In the data rows, 128 means zero.
Each pair is two rows. How far apart are they, by a hidden measure? 0 means very close, and 20 very far. Two or three weighted sums of its numbers give each row a place; it is the straight-line distance between the places.
[ 92 126 105 102 136 138 117 112 111 144 127 144 120 154 129 110]
[118 108 179 159 134 127 134 112 122 116 132 119 179 145 148 134] 6
[126 147 172 110   9 154 154 122 186 116  79 123 131 141  99 185]
[121 145 114 120 147 138 125 117 131 164 120 140 115 153 161  99] 12
[107 125 115 116 141 127 134 144  98 137 104 136  96 116 115 150]
[120 140  91 160 153 147 106 128 114 161 116 150 120 131 173  99] 3
[166 130 158 147  58 183 141 111 151  88  15 164 116 118  61 152]
[215 121 135  97 109 140 155  86 176  19 178 100 159 157 126  99] 16
[ 95  89 172 133 127 109 153 137 116 107 180 107 154 132 148 170]
[136 114 160 165 158 149 127 151 181  85  62 195 121 144  79 113] 12
[122  57 177 133 165  78 122 108 157 144 159 125 148 130 146 145]
[ 95 118 165 175 172 104 122 169  80 119 133 117 145 181 143 175] 10
[116 127 164 157 124 114 146 140 175 115  73 146 104 132 115 129]
[114 145  74 123 140 111 114 151  99 148 115 153 100 144 121 129] 9
[102  78 150 129  90 144 129 107  95 106 125 155 178  84 145 184]
[132 124 101 115 137 116 124 120 101 143 139 134 114 117 165 100] 6
[107 164 123 135 158 148 121 149 122 143 118 135  97 151 157 123]
[141 157 175 166 100 166 144 147 178 109  68 156 138 126 121 119] 4
[131 151 100 122 146 131 102  99 106 164  97 137 102 144 163  90]
[103 115 163 192 156 145 118 133 135 131 116 104 187 114 108 138] 8
[125 157  98 153 132 113 105 139 112 147  78 124 142 159 138 115]
[118 132 115 126 127 127 136 128 113 141 106 170 115 109 140 146] 7
[111 122 150 160 122 143 122 135 123  87 105 134 218 147 163 172]
[128 118  92 140 119 120 133  80 133 158 112 137 113 137 167 126] 7
[239  93 154 119  72  83 102  52 114  58 119  60 133 115 142  76]
[125 149  86 113 144 143 129 150 135 126 122 129 110  99 152 121] 11
[134 155 206 171  35 186 156 139 179  74  78 193 139 108  79 200]
[ 81  56 164 159 125 167 117 166 105 151 114 133 174  93  85 171] 11
[156 135 150 125  58 150 168 146 169  66  62 174 141 136  33 165]
[110 122 101 135 140 132 132 135  89 158 121 131 101 142 132  88] 8
[122 142 155 120  74 176 123 151 121 110 105 194  99 152 134 145]
[213  84 173 153  99 115  69  83  81  66 157  67 131  82 144 113] 18
[150 151 150 156 162 110 134 102 158 123  36 146 124 144  75  73]
[119 183  91  89 178 163 128 124 118 135 147 124 101 139 166 105] 6
[129  83 117 133  99 136 124  86 122 118 140 122 173 117 195 146]
[ 86 167 117 115 171 135 119 147 136 147 177 143 124 148 113 136] 11
[163  98 138 101 117 114 149 140 129 120 199  45 168 113  80 151]
[209  83 226  83  74  97 164 123 144  78 176  67 135  62 134 151] 8
[120  97 153 108  93 158 129  61 132 128 133 110 187  80 166 177]
[114 133 141 102 166 131 114 137 112 117 129 168  98 153 127 142] 3
[127 153 150 141 159 134 134 131 139 117  56 175 114 140  93 124]
[128 162  95 102 163 124 124 150 118 154 140 109 101 138 149 112] 4
[138 177 169 113  63 160 171 112 180  60 117 159 151 164 101 146]
[106 132  85  88 165 135 119 150 122 154 142 116 102 112 114 114] 13
[128 103 139 149 145 123 165 157 122 119 151 128 184 137 103 135]
[156 123 165 111 112 113 169 156 131  88 183  95 170 103  84 148] 3
[108  59 189 127 136 104 133 101 148 132 189 131 185 102 126 135]
[219 108 209  79  50 101 154  44 183  20 190  42 158 111 141 158] 14
[122 170 107 142 135 148 105 120 135 123 135 185 114 122 170 131]
[134 139  94 120 140 143 131 118 114 150 124 170  94 117 190 131] 3
[131 137  98 137 130 131 121  91 145 183 110 127 107 170 152 100]
[125 124 171 153 111  89 112 120 112 125 127 120 163 184 130 145] 4
[121  50 208 156 129 105 114 114 149 133 137 126 163 132 100 163]
[159 163 174 176 128 142 172 143 186  83 105 135 179 179 141 116] 10
[157 135 113  89 100 136 142 111 127 115 192  75 125  93 130 116]
[131  65 177 158 103 104 148 151 136 139 138 112 154 137  70 183] 15
[121 176 105  91 150 112  99 139 108 113 146 150  88 152 137 124]
[103 166 114 120 140 142  84 131 107 149 129 151 105 141 140 151] 5
[ 97 122  81 107 127 121 149 151  97 152 133 156 119 114 134 135]
[112 175 100 115 181 149 123 167 105 137 133 126 115 159 153 115] 7
[117 138  97 145 162 150 100 167  97 147 119 150 109 147 120 128]
[114 187 100 106 154 143 126 143  89 167 134  86 117 136 109  96] 17
[133 148 118 130 139 125 102 127 136 158 111 121  85 133 135  96]
[122  40 165 140 134  98 116 121 119 125 208 138 166 136  95 159] 8
[181  74 125 142 122  91 209 165 112 115 184  51 161  78 104 151]
[102 139 125 133 133 152  90 125 128 136 106 166 119 125 152 115] 13
[128 146 129 127 100 146 135 113 137 145  76 144 125  91 141 130]
[122 177  82 153 135 135  99  91 116 145 103 167 127 174 173  96] 3
[131 159  94 101 134 114 123 132 108 140 139 110 102 132 165 134]
[136  99  62 135 131 130 116 104 114 150 110 134 140 105 119  91] 10
[119 157  75 127 150 126 139 173 108 128 107 131 104 145 166 122]
[110 148  84  98 117 141 123 103 111 131 105 102 146 158 170 159] 4
[157  70 157 185 145 147 148 226 135 137 152  76 171 112  50 137]
[137 126 149  81 116 127 148 112 127 140 192  91 107 122 156 151] 14
[125  69 155 129 106 116 113 145 115 118 173 114 156  77  80 193]
[ 93 179 120 118 155 150 124 130 105 144 158 155 108 149 155 150] 12
[155 150 144 120  90 167 164 149 155  97  64 176 114 182  66 129]
[112  49 156 107  78 131 131  76 108 125 163 135 146  77 186 203] 9
[220 115 161 110  19 148 118  46 163  76 122  88 140 150 131  89]
[ 86 163  91 110 138 146 113 138 109 127 129 152 115 131 147 145] 15
[124 163  80 122 160 143 114 121 128 151 134 155  97 154 132  83]
[113 157  95 143 177 114 127 146 132 144 126 173 103 146 103 118] 2
[143 119 176 112  87 121  99 104  63  96 188  93 135  95 109 147]
[198 139 155 168  49 156 161  80 224  81  94 159 184 140  99  88] 8
[107 138 145 178 185 118 133 165 117 121 137  84 160 159 120 132]
[111 133 140 107 131 121 145 170 159 135 129  96 138 123  90 131] 8
[110 142 162 152  76 186 160 151 169  91  79 160 136 153 155 119]
[123  46 129 185 124 124 126 170  99 137 106 104 189 104  78 159] 15
[125 149  92 137 143 146 119 116 102 134 121 168 112 135 179 138]
[130 129 110 109 145  94 123 134 154 113 115  84 105 134 119 119] 9
[155 142 124 129 146 115 141 171 155  81 137  87 145 127 109 139]
[198 122 179  88 102  82  67  64 164  45 132  93  79 165 139 101] 9
[ 88 169 101 115 145 125 103 172 121 123 161 132 117 159 137 141]
[160 123 161 132  96 106 178 122 178 113 146  87 141  86 103 139] 7
[128 147  86 120 167 116 133 132 142 158  98 138  62 147 134  41]
[179  69 186 125  81 127  84  43  49  84 153 100 134  70 174 127] 3
[ 92 107 159 150 130 112 157 157 138  93 139  94 184 156 187 165]
[150  63 140 111 163 100 148 130 132 124 197  76 179 145 125 128] 5
[121 124 123 116 129 118 147 126 131 144 107 114 129 114 162 138]
[126 118 103 136 134 113 114 112 133 151 109 138 134 132 162 112] 5
[102 124 162 142 161 126 146 147 151 120 131 154 135  94  89 128]
[141 138 129 148  90 174 137 134 124  84  73 191 137 144 130 136] 16
[112  48 165 173 147  90  87 166 123 132 159 110 213 159  90 173]
[113 150  92 101 136 154 130 156 117 147 137 111 133 129 169 139] 7
[134  48 148 128 148  93 117 131 132 153 208  96 171 131  81 148]
[114 119 112 121 160 114 120 151 150 175 145 128 112  89 127 111] 3
[104 114 140 155 137 126 100 109 123 170 104 132 135 125 128 163]
[109 165 118 118 111 162 121 113 131 145 125 174  85 131 168 162] 2
[119 147 108 122 147 122 112 124 141 129 167 136 103 137 142  81]
[105 163 116 100 167 139  91 137 148 139 145 144  83 127 128 136] 5
[124 128 108  86 123 135 133 115 142 168 125 108 118 124 142 141]
[152 114 139 157 113 128 162 180 151 153 118 103 117 102  99  99] 7
[119 152  94  98 141 141 117 142 118 162 117 129 129 136 131  89]
[134  94 163 144 157 107 164 153 112 123 130  85 174 142 138 124] 7
[166  82 163 117 100 101  62 125   9  97 175  37 147  71 132 134]
[148 132 105 146 101 131 162 127 146 160  88 122 174  74 111 115] 7
[123 149  99 131 138 124 129 123 163 159 123 170  86 140 170  90]
[113 136  93 115 128 123 134 116 116 163 126 140 122 112 127 136] 4
[111 138 106 101 106 166 107 106 167 147 127 154 102 118 175 121]
[120 123  91 115 132 129 101 106 117 166 127 127  98 126 131 113] 4
[100 163 111  83 154 134 113 149 104 133 138 128 122 158 162 130]
[154 110 110 125 134  95 153 105 148 132 128 122 118 133  92  84] 4
[153 117 136 174  87 116 163 148 143 161  78 111 174  88  90 161]
[136  73 129 108 104  96 129 122 121 137 133 106 182 129 154 160] 7
[116 131  84 134 153 117 124 125 111 171 133 187 112 136 128 144]
[ 94 149 129 109 135 130 137 155 124 141 173 144  96 103 123 136] 11
[102 148 112 132 174 155 110 150 138 130 115 149 114 145 150 119]
[124 126 108 110 124 132 107 141 115 156 114 123  92 117 133 142] 9
[119 102 155 159 142 110 161 138 152 118 139 114 136 113  99 123]
[116 135 123 105 109 122 135 127 126 171 107  93 113 124 126  99] 8
[103 142 127 126 140 122  96 129 134 127 109 173 125 130 111 130]
[ 96 162 114 118 144 148 126  93 129 145 134 147 113 124 144 136] 7
[163 167 108 111 140 116 136 101 182 103  75  82  81 153 119 108]
[114 127 107  87 115 128 129 132 112 151 153 121  95 113  98 111] 12
[106 176  91 100 143 125 115 182 107 176 162 110 113 120 101 118]
[120 157 139 164 178 136 118 127 146 134  58 161 119 143 121 111] 4
[132 138 119 140 126 118 161 137 123 163  76  89 126 111  98 104]
[105  86 177 200 123 114 131 110 141 105 119 141 179 121 165 154] 7
[134 113 157 131 116 137 128  95 119 129 113 123 133 131 129 127]
[107 143 117  84 137 143 144 153 125 141 140 129  75 105 124 127] 5
[105 109  94 132 120 125  88  89 106 140 127 180  98 134 155 125]
[114 173  94 120 165 145 116 134 114 131 148 152 105 155 148 140] 7
[125  25 174 138 139  71 106 107 165 132 137 143 139 156 159 136]
[134 110 183 123  64 164 190  82 160  76 179 150 205  92 106 154] 14
[196 126 157 105 111  93 100  80  99  74 129  49  86 118 149  89]
[105 178  71 126 145 128 109 141 117 138 130 147 112 156 133 115] 11
[104 103 112 113 101 140 127 121  94 143 148 120 119  75 143 138]
[106 158  90 115 132 130  92 131  85 133 138 157 139 143 135 126] 1
[125 159 110 156 138 138 122 131 128 162 127 156 109 145 135 104]
[145 173 152 105 121 175 153 155 179  81 103 132 126 145 132 146] 8
[149 125 120 145 140 110 153 164 137 133 104 104 147 104  94 114]
[128  95  93 117 127 108 133  84 128 175 114 130 117  98 157  96] 6
[140 102 145 146 140 134 122 166  74 147 115  40 123 108  74 114]
[131 149 100 124 153 135 121 117 152 151  87 123 128 126 153 103] 8
[114 169  99  95 130 119 168 155 138 156 124 102 117 128 123 103]
[117 144  93 141 161 102 109 138 121 166  77 149 115 129 101 101] 11
[126 153 105 145 173 151 104 118 120 129 114 162 106 145 141  88]
[123  92 175 168 141  86  96 175 126 131 123 102 140 111 107 161] 9
[136 146 187 138  81 183 164 136 169  64 123 193 165 123  76 149]
[118 171  90 129 138 121 116 132 118 158 108 125  91 127 136  84] 9
[109 154 107 153 150 133  94 112 120 149  89 153 104 177 111  84]
[116 165 130 128 168 146 138 120 152 144  91 127 100 128  84 106] 8
[ 97 149 107 120 142 134 112 101 135 153 137 150 131 158 126 110]
[ 99 109 169 141 114 140 122 116 129  98 104 109 208 107 125 160] 7
[140 141 151 109 140 113 171 133 150 111  88 146  87  99  66 105]
[143 105 106 113 161 107 150 148  92 116 184  88 137 120 135 119] 9
[122 112  90 119 123 105 138 134 112 164 133 122 102 120 134 112]
[131 156 155 126 170 111 143 162 148 110  30 146 110 117  92  99] 11
[115 162  93  90 132 135 119 129 110 134 136 134 100 135 212 135]
[101 115 111  73 130 135 143  85 101 171 163 129  83 112 165 156] 7
[149  70 175 146 124  72 105  77 141 111 205  51 175 109 134 125]
[144  30 146 143 157  77 147 166 126 143 186  79 190 134  92 143] 10
[130 150 157 148  91 147 168 125 137 122  28 170 108 151  93 127]
[122 132  81 176 130 107  88 129 115 169  87 190 150 141 127 131] 17
[113  93 128 112 105 139 143 119  63 137 158  89 156  90  89 170]
[113 136 100 106 142 130 103 120 108 133 129 121  97 141 137 112] 2
[139 138  90 115 156 128 140 149 107 161 126 126  94 134 140  82]
[147  82 153 127 117 116  96 159  37 110 156  24 183  91  86 157] 8
[112 140 100 116 138 129 104 172 128 127 137 122 112 127 172 107]
[167  98 143 122 112  94 147 148 134 161 141 114 119 115  82 110] 13
[124 113 100 105 120  95 141 133 119 161 105 127 118 118 138 119]
[121 168 185 141 123 163 135 169 147 106  28 172 110 137  93 137] 5
[146 140 138 136 125 126 151 135 139 104 168 135 118 104 113 145]
[122 144 133 139 157 132 152 149 135 129 104 117 122 121 141 111] 6
[123 127 176 203 148  88 125 128 120 102 111 119 136 153 160 140]
[117 162 112  89 187 111 126 189 112  95 144 125 105 124  91 127] 16
[131 132  90 106 149 122 135 108 175 132  93 137  57 135 192  94]
[116  61 171 158 101 101 148 130 114 152 143 132 131 111  50 124] 13
[155  87 166 179 112 136 151 133 150 129 181 106 197 110 118 155]
[135 116 100 101 117 136 158 106 145 172 122 107  92  97 145 117] 3
[178 151 133 110 143  90 101 124 159  81 107  62 118 129 109 122]
[110 143 100 109 127 150 124  99 112 159 155 107 115 132 150 145] 10
[101 162 131 122 150 150 122 127 116 115 121 156 115 143 115 127]
[105  93 171 180 137  78 127 139 110 121 160 142 128 116 125 169] 10
[110 129  95 103 146 107 124 165 117 162 140 135  64 108 118 117]
[237 120 194  82  55 115 144  27 174   2 181 129 119 148 149  88] 10
[112 126 131 152 136 157  64 122 120 115  99 207 155 111 147 179]
[ 66 131 143 141 108 153  92 132 149 152 144 143 137 121 118 138] 16
[255 166 174 139  29 171 120  57 165   3 185  84 193 145 137  86]
[158 141 152 116 143  94  86  87 147  86 136  95 130 137 151 120] 8
[131 142  87 130 169 140 128 169 115 139 107 131 146 104 130 106]
[116 128 114 110 104 117  91  61 153 125 124 157  64 110 202 120] 7
[126 151 101 118 150 133 131 137 136 144 131 134  91 142 157  81]
[221 155 189  90  60 112 114  60 167   9 174  87 192 167  98 148] 4
[112 131  93 111 115 111 126 146 140 164 113  99 102  96 127 107]
[108 159 107 121 162 111 148 141 154 146 113 123 115 104 175 112] 7
[145 109 148 147  91 147 112  89 130 121 177  92 130  62 142 140]
[ 96 146 111 114 150 139 140 128  90 136 141 123 119 182 142 134] 8
[176 139 110 127 143 109  98 112 131  80 104  87 122 135 120 105]
[ 88  93 139 110  93 144 112 118 127 110 113 123 168 123 161 180] 11
[246 120 193 114  74 105 156  14 215  19 164 106 209 110 168  96]
[107 146 110 120 132 145  92 118 115 155 141 191  85 136 144 119] 15
[159  77 131 147  93 102 133 116  71 117 181  84 169  95  77 158]
[106 163 105 119 162 106 121 141 154 150 126 126  95 152 107 103] 9
[110 143  90 100 127 130 121 128 143 157 124 144 116 144 112 117]
[115 185  87 103 132 125  96 112 134 154 106 149 107 139 180 115] 2
[130  74 178 142 128 100 128 137 171 126  78 131 127 156 108 155]
[101 123 107 117 128 145 144 118 112 145 118 125 100 122 110 130] 9
[158 128 111 129  75 185 152 157 137  94  42 186 126 161  51 110]
[123 174  78 100 164 121 114 130 115 138 126 123 102 171 140  97] 13
[122 139  80 120 162 150 113 134  92 157 139 165 115 127 129 125]
[110  91 180 179 131 135 141 144 151 108 144  94 179  89 137 156] 9
[126 151 105 143 165 113 109  87 131 123 110 173 126 147 149 115]
[148 140 189 171  89 160 176 125 133  75 150 119 240 129 127 170] 10
[108 159 108 120 130 148 111  87 135 155 125 151  98 146 176 102]
[132 132 165 172 130 132 159 129 124  80 168 126 187 133 183 166] 7
[242  81 171 126  20 129 145  56  98  32 160 124 161 131 126 102]
[117 133 127 112 156  97 136 136 134 139  97 161 104 136  89 122] 11
[125 161 130 127 112 130 151 153 149 138  93 138 126 113 120 136]
[119 138 109 153 146 146  86 116  98 150 119 185 109 146 139 134] 8
[116  65 179 179 142 107  93 161 118 174 127 132 156 133  74 137]
[102 131 135 150 129 116 175 170 143 147 129  83 164 128 115 150] 13
[105 158  85  98 167 146  99 147 101 122 178 153 114 151 146 152]
[113 176  91 127 139 108 135 150 102 139 137  91 126 168 117 100] 16
[101 153 113  98 145 146 138 125 122 137 139 133  98 138 143 135]
[127 100 160 144 121  90 106 111 100 130 163 144 178 141 123 180] 10
[110  90  98 133  89 130 133 129 106 149 112 138 127  95 138 131]
[ 80 165 116 115 148 139 112 170 140 138 140 126 127 120 101 161] 10
[120  43 171 134 149  59 101 134 179  97 172 142 129 133 161 112]
[249 135 181 123  96  93 157  62 164  40 108  58 168 167 124  90] 19
[167  96 135 125 145 104 172 194 105 132 204  47 142 104  62 109]
[ 94 132  90 104 143 123 145 159 154 144 156 118  91 106 128  99] 8
[123  81 161 167 117  97 124 139 112 137 133 108 190 121 140 157]
[155 131 102 131 136 116 171 181  87 142 116 123 114 156  98 121] 5
[103 117 126 110 152 150 128 145 138 118 112 165  80 104 155 136]
[122 142 103 140 157 142 154 159 125 156 125 125  90 113 161  94] 10
[142 161 169 154 122 136 153 163 165 110  71 144 140 151 108 106]
[110 176  87 123 162 132 138 156 115 121 176 140 124 139 160 122] 11
[181 159 133 105 125 114 102  95 131  80 151 112  96 116 177 100]
[177 162 147 148 199 110 127 107 160  71  95 119 122 138  80  98] 10
[104 147 108 133 167 114 119 143 124 139 118 149  88 125 120 144]
[ 98 147  95 136 143 133 107 132 112 154 130 146 142 154 142 132] 4
[124 177  95 119 165 157 131 174 113 140 156 141 121 143 143 123]
[ 86 125 111 123 150 103 121 162 108 152 135 131 111  99 117 117] 4
[107 182  99 130 162 166 108 142 123 122 173 199  59 120 149 126]
[114 139 118 113 125 156 125 118 107 139 150 130 111 147 204 111] 11
[107 152 106 126 138 116 107 128 150 130 136 174 106 161 131 124]
[170 140 174 103 122 125 163 150 132  79 161  96 124 117 131 138] 10
[117 149 131 132 134 127 113 110 129 163 156 165  99 123 135 106]
[138 156 126  87 124 111 143 130 111 143 144 118 120 118 127 136] 4
[116 125 122 134 122 153 110 140 129 170 102 132 114  83 150 117]
[ 99 154 121 115 138 149 104 124 136 154 149 116 126 128 131 126] 8
[121 188  74 117 172 131 104 120 107 159 128 134 110 182 142 126]
[127 154 101 131 153 134 120 155 131 170 122  99 129 106 111 108] 2
[ 89  93 177 194 128 113 111 103 111 120 117 178 183 153 137 165]
[ 94 159  77 110 153 133 130 133 148 137 130 154 119 159 183 108] 7
[109 147 173 133 120 164 126 148 146 119  67 180  90 140  95 121]
[153 128 120 106 127 116 163  86 125  95 170 130 143 119 160 131] 10
[103 148 106 120 152 153 122 189  98 132 179 128 109 154 117 153]
[109  71 156 101  92 142 147 126 124 137 201 112 162  56 128 168] 9
[ 87 144  74  76 130 119 124 109 108 130 148 156 105 153 151 140]
[116 139 103 113 122 126 106 109 145 132 134 164 100 116 201 133] 6
[195 143 177 140  49 159 151  89 200  57 133 201 181 104 160 124]
[135 143 149 125 156 161 127 165 137 103  76 225 106 138  41 128] 7
